Named turns come first, each shown by rows before and after it. Which turns, in which order, take the first row of each pair that follows to the second? Write the first one first, as in the answered first pair.
turn Q_498:
[ 1.20 -2.75  2.38  3.33 -1.30 -2.92 -1.39  1.09  6.48] |-> [-0.30 -2.02 -0.18  3.09 -1.75  3.84  5.48  0.89  4.00]
[-1.53 -0.98  0.91  2.62  1.40  2.25  5.05  0.76  1.82] |-> [-0.37  2.37 -3.49  2.60  0.03  3.75 -0.59  1.01 -2.91]
[-0.22  0.62 -0.21 -1.30 -0.45  0.74  0.03  0.48 -0.43] |-> [ 0.12  0.23  0.14 -1.02 -0.75 -0.14 -1.09  0.32  0.16]
turn Q_601:
[-0.15  0.83  2.58 -2.71  3.77 -2.36 -0.07 -0.06  0.46] |-> [-1.00  0.88  2.05 -2.76  3.48 -0.06  3.07  0.07 -0.19]
[ 2.78  1.35 -1.63  0.97  0.50 -1.74 -2.20  1.11 -2.20] |-> [ 2.47  1.18 -0.08  0.09  1.51 -3.35 -1.66  0.65 -1.53]
[ 0.03 -2.73  3.12  0.83 -0.08 -1.38  3.72 -0.20  3.47] |-> [-0.38 -2.71  1.99  1.80 -1.13  0.66  4.95  0.26  2.97]
turn Q_435:
[ 0.89  2.12  0.36 -1.58  0.61 -1.66 -0.58 -0.49  0.78] |-> [ 0.60  0.98 -0.42  0.21 -0.92 -1.49 -1.16  0.25  2.56]
[-1.10  1.37 -5.81  1.66 -2.35  5.32  0.31  2.05  0.82] |-> [-1.36  3.80 -0.83 -5.59  4.14  1.13  2.35 -0.60 -1.11]
[ 0.16  3.23  1.37 -2.50  0.53 -1.39 -1.62  0.75 -2.85] |-> [ 0.19  0.26  3.05  0.20 -0.91 -3.82 -1.76  1.39  1.37]
turn Q_512:
[ 1.38  2.51 -1.06  1.56 -2.49  2.34  1.78  1.62 -0.56] |-> [ 1.82  0.52  0.99  2.36 -2.66 -1.58 -0.85  1.52  2.25]
[-0.61  2.36  0.28 -2.32  2.81  1.12  1.42  0.69 -1.69] |-> [-0.08  1.35 -2.60  1.78 -0.68  2.66 -1.17  2.17 -1.18]
[ 1.24 -2.19 -4.20 -1.19 -0.44  0.74  5.05 -1.55  0.44] |-> [ 1.71 -3.72 -4.35  1.11 -2.28 -0.94  2.56 -1.07  2.53]
Pairs:
Between the rows of a pair lie 2 to 3 turns.
[-0.90 -2.47  5.01 -3.33  4.04 -3.37  2.67 -1.59  0.66] |-> [-0.26  1.78 -2.72 -2.31  1.03  4.32  0.46 -0.74 -6.21] : Q_601 then Q_498
[ 2.26 -0.27 -0.53  5.73 -4.92  1.97 -0.75  1.25  4.78] |-> [ 3.92  3.63 -0.96  1.73 -2.25 -1.30 -7.25  0.00  0.40] : Q_435 then Q_601 then Q_512
[-0.79  1.41 -2.21 -0.38 -0.59  4.33  3.21  0.40 -2.89] |-> [ 0.52 -1.82 -0.16  2.70 -2.40 -2.49 -3.86  1.05  2.38] : Q_512 then Q_601
[-0.45 -3.04 -0.89  5.28 -3.83  1.89  1.67  2.27  1.88] |-> [-1.14  0.14 -2.12  2.10 -1.46  5.25  4.41  1.39 -2.68] : Q_512 then Q_601 then Q_498
[-1.86  2.51 -4.37  2.74 -1.83  1.68 -0.89 -1.31 -5.23] |-> [-2.33  0.27 -3.94  5.12 -3.29  2.12  1.51 -0.57 -2.23] : Q_512 then Q_498 then Q_435
[-0.01 -0.46 -0.82  2.49 -1.67  0.14 -2.66  0.83  1.19] |-> [-1.04 -1.46  1.84  1.30  0.15  0.38  2.05  0.40  2.40] : Q_601 then Q_498
[-0.87 -0.40 -1.12  2.06 -1.81  2.87  1.89  0.81 -1.70] |-> [-0.69  1.07 -1.21  0.90 -1.02  2.61  0.33  0.53 -3.51] : Q_435 then Q_601 then Q_601
[ 1.72 -1.74  0.71  1.73 -1.59 -0.66 -4.54  0.43  1.16] |-> [ 0.89 -2.64 -0.23  2.72 -2.58  1.88 -1.73  1.25  1.51] : Q_601 then Q_601 then Q_435
[ 0.85 -2.88 -0.83  0.71 -3.83 -1.76 -2.91  1.47  3.33] |-> [ 0.11 -3.82  0.48  0.44 -3.10 -0.79  1.30  1.66  4.27] : Q_601 then Q_512 then Q_435
[ 2.16  0.84  0.17 -0.22  0.56 -2.37 -5.93  0.23 -0.58] |-> [ 1.19  2.23 -3.33 -0.05 -0.37  3.93 -1.27  0.64 -3.47] : Q_512 then Q_601 then Q_512
[ 1.51  3.36  0.93 -4.26  2.95  1.34  3.47  0.68 -2.85] |-> [ 1.02  0.83 -1.49  0.56 -1.30  4.76  5.34  2.41 -0.19] : Q_435 then Q_512 then Q_601
